In the rows, zero is written as 128.
Each path below is one point turned by a fixed rotation once a step. After each direction that follows a path, write how fast that rotation turns it, in degrees each step (0 if it stays still).
Each turn is a multiple of 5 degrees from 10 to 175, or 0.
Each row of a path follows its step; steps can be skipped.
Path 1:
step 4: [129 129 130 135 121 126 140 148 123 118 126 115 110 131 138 140 120 130
 129 137 120 122 130 119 126 132 134 128 126 128 130 121 131 140 125 138
 114 129 131 118 126 135 123 129 128 133 126 131 135 132 124 128 119 131
 129 127 125 122 129 130 121 122 118 130 130 129 131 131 136]
step 7: [134 127 118 131 123 106 126 136 128 126 127 127 128 120 134 132 125 137
 134 128 135 126 121 127 128 127 124 125 123 135 135 133 129 128 123 137
 126 122 131 119 147 129 131 127 132 129 125 122 136 137 129 137 121 131
 126 119 140 109 128 126 119 134 132 123 123 129 130 130 140]
step 10: [130 132 129 130 130 122 137 134 124 134 111 128 123 131 135 139 120 132
 125 132 123 119 127 132 126 137 141 116 136 129 139 132 130 124 131 129
 136 141 118 117 131 127 123 121 127 131 129 122 130 127 120 127 116 124
 126 121 135 122 139 124 112 123 137 132 134 123 134 131 128]
step 14: [124 121 135 128 131 118 116 137 123 124 116 119 123 129 132 125 136 136
 141 133 115 133 132 115 130 136 131 129 135 123 129 123 136 133 131 128
 134 135 115 127 130 132 117 124 118 131 132 122 133 120 121 129 129 129
 116 133 133 120 136 128 121 129 123 129 126 120 134 120 136]
step 25: [139 130 124 125 133 119 123 127 119 130 126 123 130 119 122 140 122 125
 119 132 130 128 121 124 131 130 127 119 128 137 125 113 121 123 138 130
 130 120 128 119 120 127 119 124 120 127 126 127 132 121 113 119 124 131
 136 117 122 121 141 118 118 122 120 137 122 131 121 127 131]
step 32: [134 117 123 126 132 127 118 133 136 126 135 131 121 118 133 132 122 131
 135 127 121 130 133 127 145 134 125 132 126 124 134 146 121 123 138 125
 135 125 130 128 134 116 126 125 123 122 122 128 123 135 115 127 134 133
 137 121 139 111 129 132 124 129 132 131 121 123 125 127 129]
step 34: [135 115 126 139 126 118 120 144 124 124 124 122 115 117 130 124 128 129
 139 133 130 120 129 124 134 133 132 124 134 130 139 128 122 140 125 129
 121 118 118 136 127 125 118 129 123 129 132 127 125 129 122 137 134 130
 126 125 131 121 121 135 126 116 121 123 120 128 116 130 131]
step 36: [134 126 119 136 127 130 128 128 125 116 127 128 111 131 137 125 123 124
 132 132 126 127 131 114 137 129 123 129 123 124 133 131 127 125 126 132
 112 130 125 120 129 128 132 132 133 136 132 123 124 145 110 124 136 134
 131 114 122 119 127 126 136 131 118 129 123 124 124 129 136]
step 38: [137 121 138 137 117 119 121 139 130 129 128 117 138 130 132 134 126 133
 131 137 131 132 124 123 138 127 118 122 129 125 124 137 133 123 126 132
 118 120 132 125 130 126 122 123 127 135 131 135 125 141 120 134 134 133
 129 118 131 115 118 127 136 137 139 121 123 134 120 134 130]
Directions:
[127 128 127 134 128 130 127 131 128 128 130 129 128 126 132 130 127 125
 129 128 128 128 128 130 127 125 129 129 127 129 129 129 127 130 127 130
 128 130 128 127 126 127 129 127 125 128 129 129 125 130 128 126 129 130
 129 127 129 127 126 128 129 128 127 125 127 130 126 128 128] : 10
[127 130 130 130 126 126 125 129 128 130 125 128 129 129 128 127 131 129
 128 128 131 127 128 127 128 126 128 127 129 129 127 127 129 129 127 126
 130 129 124 128 127 125 128 127 130 129 131 126 127 127 128 132 127 126
 128 126 128 126 127 130 128 127 130 125 127 127 129 129 127] : 90
[129 128 129 129 131 128 130 125 129 131 126 126 130 128 127 132 127 128
 127 126 127 128 128 130 128 130 128 127 127 131 125 129 126 126 128 127
 129 128 125 127 128 128 128 126 128 129 129 127 128 131 129 129 131 127
 131 129 127 127 127 126 127 126 131 130 128 131 127 127 128] : 145
[126 130 128 125 130 128 130 130 128 129 129 128 131 127 126 126 127 124
 129 126 130 129 129 127 130 128 127 129 126 130 128 127 128 130 130 127
 130 128 127 130 126 127 127 127 126 127 128 128 124 127 128 130 128 130
 126 126 126 128 129 126 126 129 126 130 130 127 126 126 128] : 10
[129 125 127 128 128 127 128 127 129 126 126 127 130 129 130 125 127 126
 128 125 131 130 128 128 127 128 127 127 128 130 131 130 129 127 129 129
 126 129 128 130 129 127 125 128 128 126 128 126 132 128 129 126 130 127
 129 126 127 127 123 130 127 130 127 130 128 127 126 131 127] : 175
[126 128 126 131 128 127 132 127 128 127 126 130 129 125 126 129 129 127
 128 128 129 129 126 129 129 129 127 125 129 128 126 128 126 130 130 127
 132 129 132 128 130 128 127 130 127 127 128 128 130 127 124 128 125 128
 129 128 130 127 128 128 129 128 130 129 127 127 127 129 125] : 145
[126 126 127 126 128 128 127 130 128 127 126 127 128 128 128 130 130 128
 129 127 126 125 126 127 129 126 132 126 128 131 128 128 129 128 130 130
 129 123 131 126 127 127 129 127 128 129 126 127 127 129 130 127 129 126
 125 128 131 129 127 128 128 127 127 130 127 128 128 130 127] : 120
Path 2:
step 1: [127 132 134 122 124 127 115 127 135 126 135 137 128 133 120 124 135 125
 132 135 121 135 116 122 117 134 135 132 121 118 116 144 136 136 116 121
 127 118 130 138 118 138 134 133 127 123 126 125 126 138 125 134 129 135
 125 124 123 133 124 120 124 131 123 128 123 125 135 127 122]
step 12: [113 130 128 125 134 134 131 122 138 133 137 128 134 131 136 131 128 125
 139 122 131 132 131 122 118 130 126 135 129 122 125 137 124 115 126 128
 127 136 118 127 139 133 133 129 130 138 138 120 126 130 139 117 132 124
 125 123 116 125 124 139 115 125 123 125 132 114 127 122 122]
step 16: [127 129 136 119 124 117 121 130 115 125 126 136 115 114 129 132 132 125
 141 127 134 131 134 116 145 123 122 129 134 137 129 122 141 128 133 129
 133 132 129 130 133 123 125 130 120 124 133 128 127 133 135 124 122 127
 131 134 125 133 132 127 129 137 137 129 124 129 116 114 132]
step 20: [136 131 128 124 130 125 125 115 147 122 131 131 134 125 128 129 123 130
 126 126 134 131 126 129 126 117 135 131 135 126 130 135 134 128 138 125
 136 129 127 135 126 140 135 118 135 142 138 133 119 129 129 117 135 123
 129 124 129 132 125 112 126 129 123 112 140 129 125 134 132]
step 22: [138 131 128 130 133 134 133 130 126 122 128 120 134 128 137 125 127 126
 126 129 112 135 144 123 119 125 126 128 133 138 125 129 127 122 128 117
 120 133 127 132 131 120 131 131 129 135 118 128 123 122 131 144 118 132
 131 128 124 137 118 120 132 128 128 127 132 121 121 147 137]
step 24: [123 120 130 129 131 132 130 106 123 127 127 132 122 122 130 129 128 121
 135 128 147 121 138 124 119 125 122 130 136 132 122 123 126 127 133 118
 113 133 128 128 135 133 123 136 116 116 121 134 126 127 124 127 127 122
 123 131 116 122 136 124 134 124 125 130 120 123 121 128 126]
step 28: [124 133 119 133 129 126 113 130 137 125 129 147 128 133 123 139 126 124
 134 129 124 134 134 125 127 122 127 140 130 128 136 120 126 136 131 111
 144 124 124 130 130 127 126 124 133 130 130 127 125 132 128 120 137 137
 143 124 124 123 130 133 113 130 132 127 123 129 126 129 124]
step 29: [134 127 132 128 123 140 125 135 127 133 131 133 134 121 124 136 119 131
 128 138 125 120 123 128 129 125 126 127 127 118 124 133 126 145 135 131
 141 133 131 136 132 123 127 124 137 127 130 123 142 134 136 129 138 126
 132 126 137 125 127 120 111 117 124 130 139 119 135 131 133]
step 37: [125 137 115 125 128 124 127 128 140 138 129 131 122 128 129 143 134 130
 139 127 120 123 119 127 123 123 121 127 122 119 132 113 126 129 132 136
 134 137 123 131 118 126 119 136 137 120 127 117 119 127 118 126 132 132
 129 130 135 133 125 121 129 118 117 132 136 127 134 120 132]
Directions:
[129 129 128 129 127 128 128 128 128 128 129 129 132 129 129 128 130 130
 132 128 125 127 127 129 130 126 127 130 125 125 129 130 126 128 129 128
 129 129 125 130 128 127 131 127 131 127 128 130 125 131 129 127 129 129
 126 125 127 126 128 126 128 129 125 128 128 129 128 130 128] : 40
[131 128 129 126 127 127 126 127 129 129 127 125 129 129 129 130 129 126
 127 129 125 126 124 130 130 127 128 127 131 128 128 129 129 126 129 128
 131 126 126 126 128 127 131 128 125 128 129 128 130 127 127 130 126 127
 129 129 126 129 129 125 127 127 129 125 126 130 128 126 129] : 25
[126 128 129 126 130 130 127 132 126 130 128 128 128 129 128 130 126 129
 129 127 129 127 127 128 127 127 128 129 128 130 129 130 129 128 126 130
 130 128 126 127 132 126 126 129 127 130 130 129 129 130 129 127 127 128
 129 126 129 126 130 128 127 127 132 130 128 129 131 129 125] : 20
[125 125 126 126 128 127 128 127 128 131 133 128 127 128 128 129 130 127
 127 129 127 128 127 128 131 130 129 126 126 130 127 124 127 125 129 126
 130 130 130 128 127 126 126 127 129 127 126 129 128 130 130 126 128 128
 127 128 128 128 131 127 128 127 129 129 128 130 128 128 130] : 35
Path 3:
step 4: [134 128 131 144 131 130 137 131 116 121 132 131 123 120 123 128 124 129
 137 130 139 134 130 134 128 139 115 126 127 130 123 136 143 123 130 127
 122 115 131 125 121 117 134 131 132 128 130 147 127 132 121 118 123 132
 122 141 129 122 128 140 134 129 133 123 128 127 115 128 133]
step 5: [130 133 132 132 130 128 133 139 124 122 128 127 112 128 123 132 129 120
 141 137 136 125 135 136 136 138 126 128 123 120 121 138 126 130 122 130
 126 122 108 132 120 126 126 120 131 127 131 131 118 119 130 128 136 138
 123 125 124 133 119 140 131 118 114 118 125 137 130 134 127]
step 7: [117 128 129 126 139 123 122 129 121 119 137 120 133 117 123 131 129 131
 139 134 132 120 142 129 120 135 141 120 122 127 108 127 136 122 124 127
 127 123 137 135 131 126 137 133 134 127 137 129 129 134 120 133 120 130
 124 135 127 110 133 137 131 132 135 122 124 124 125 125 126]
step 10: [112 127 119 130 136 143 131 134 124 122 131 117 120 120 118 131 130 128
 137 137 131 121 133 124 132 144 125 121 123 123 119 142 125 128 133 131
 120 128 129 128 120 134 139 132 132 126 128 148 128 125 127 129 129 122
 126 121 116 126 134 129 126 128 137 128 127 135 128 131 116]
step 24: [126 126 115 127 136 114 147 132 119 118 131 132 115 126 118 121 138 116
 129 130 122 120 127 127 134 137 138 122 125 118 120 137 128 124 123 128
 136 125 131 129 135 134 142 130 130 125 135 128 124 120 130 134 133 130
 127 131 120 125 126 137 120 130 125 121 136 135 116 135 123]
step 26: [133 116 126 126 133 132 127 135 124 124 132 123 131 114 128 128 127 128
 140 133 132 124 137 136 127 144 123 117 118 140 120 136 126 122 122 120
 116 125 119 124 122 124 132 133 136 132 128 133 128 137 120 132 124 122
 137 117 128 131 123 136 137 124 134 115 129 135 141 126 131]
step 31: [131 130 129 122 134 139 133 137 130 116 123 119 116 124 130 134 138 121
 133 143 130 139 136 129 121 137 124 128 116 125 121 132 127 117 125 127
 128 116 126 128 119 122 122 117 135 132 122 131 128 125 121 124 132 136
 121 131 118 122 113 124 129 131 134 118 141 130 125 135 127]
step 36: [130 132 122 132 131 134 131 126 109 117 132 127 118 115 134 132 130 132
 138 139 128 125 131 131 121 135 129 125 130 135 122 137 131 124 126 124
 128 125 119 133 122 117 135 131 136 125 133 141 128 125 114 119 129 135
 123 122 121 128 133 128 139 132 132 128 108 141 125 133 126]
step 38: [126 127 129 117 134 119 137 143 126 126 139 124 132 121 121 130 128 126
 137 134 132 127 142 131 126 119 132 120 127 126 117 129 126 124 129 137
 133 142 129 129 128 128 135 122 122 133 133 122 124 134 126 132 142 141
 124 138 121 124 123 137 119 110 126 113 127 131 128 133 125]
Directions:
[125 129 130 126 130 128 128 126 131 131 128 128 128 127 127 128 128 127
 129 125 127 128 127 125 129 131 127 127 131 129 128 129 128 126 126 129
 133 129 130 129 129 130 130 128 126 125 129 128 128 128 129 131 129 128
 127 127 127 127 127 129 129 126 127 127 126 127 127 127 128] : 80
[130 128 131 127 130 129 129 124 129 126 128 128 127 128 129 128 125 129
 128 128 130 129 129 128 127 127 127 127 127 130 130 127 130 128 127 127
 126 127 130 129 125 127 130 126 130 127 128 128 131 130 126 128 130 127
 129 125 128 131 128 128 128 129 125 126 131 127 126 129 131] : 80
[128 129 129 132 127 128 131 130 131 130 128 130 130 127 128 127 129 130
 129 126 131 129 131 129 127 128 127 128 128 128 130 128 128 128 123 130
 127 128 128 126 130 127 128 128 124 129 129 130 127 131 128 127 129 128
 128 128 132 128 128 129 126 128 128 127 130 130 129 129 128] : 85
[130 126 128 130 128 130 127 127 126 129 125 128 125 128 128 127 129 128
 130 127 130 127 129 127 127 126 129 128 129 130 131 127 127 129 130 127
 128 129 126 127 127 129 128 125 127 127 130 129 129 129 129 127 130 130
 127 130 129 129 128 131 132 126 130 128 125 124 127 130 127] : 45
[129 126 127 128 130 130 126 128 128 127 128 128 128 128 130 129 128 124
 128 125 129 130 126 130 128 127 124 128 127 128 129 128 129 125 127 128
 130 129 127 125 130 124 127 128 129 129 128 129 129 128 126 129 125 129
 128 128 129 126 126 127 133 129 128 127 128 128 130 126 129] : 80
[128 130 129 128 128 128 130 129 127 127 129 129 130 126 128 126 128 129
 125 129 127 131 127 126 130 127 128 129 129 129 127 127 130 126 126 128
 126 130 127 127 125 126 130 129 129 126 128 127 127 130 130 128 127 132
 127 128 128 128 128 124 129 125 131 129 126 126 125 126 127] : 135
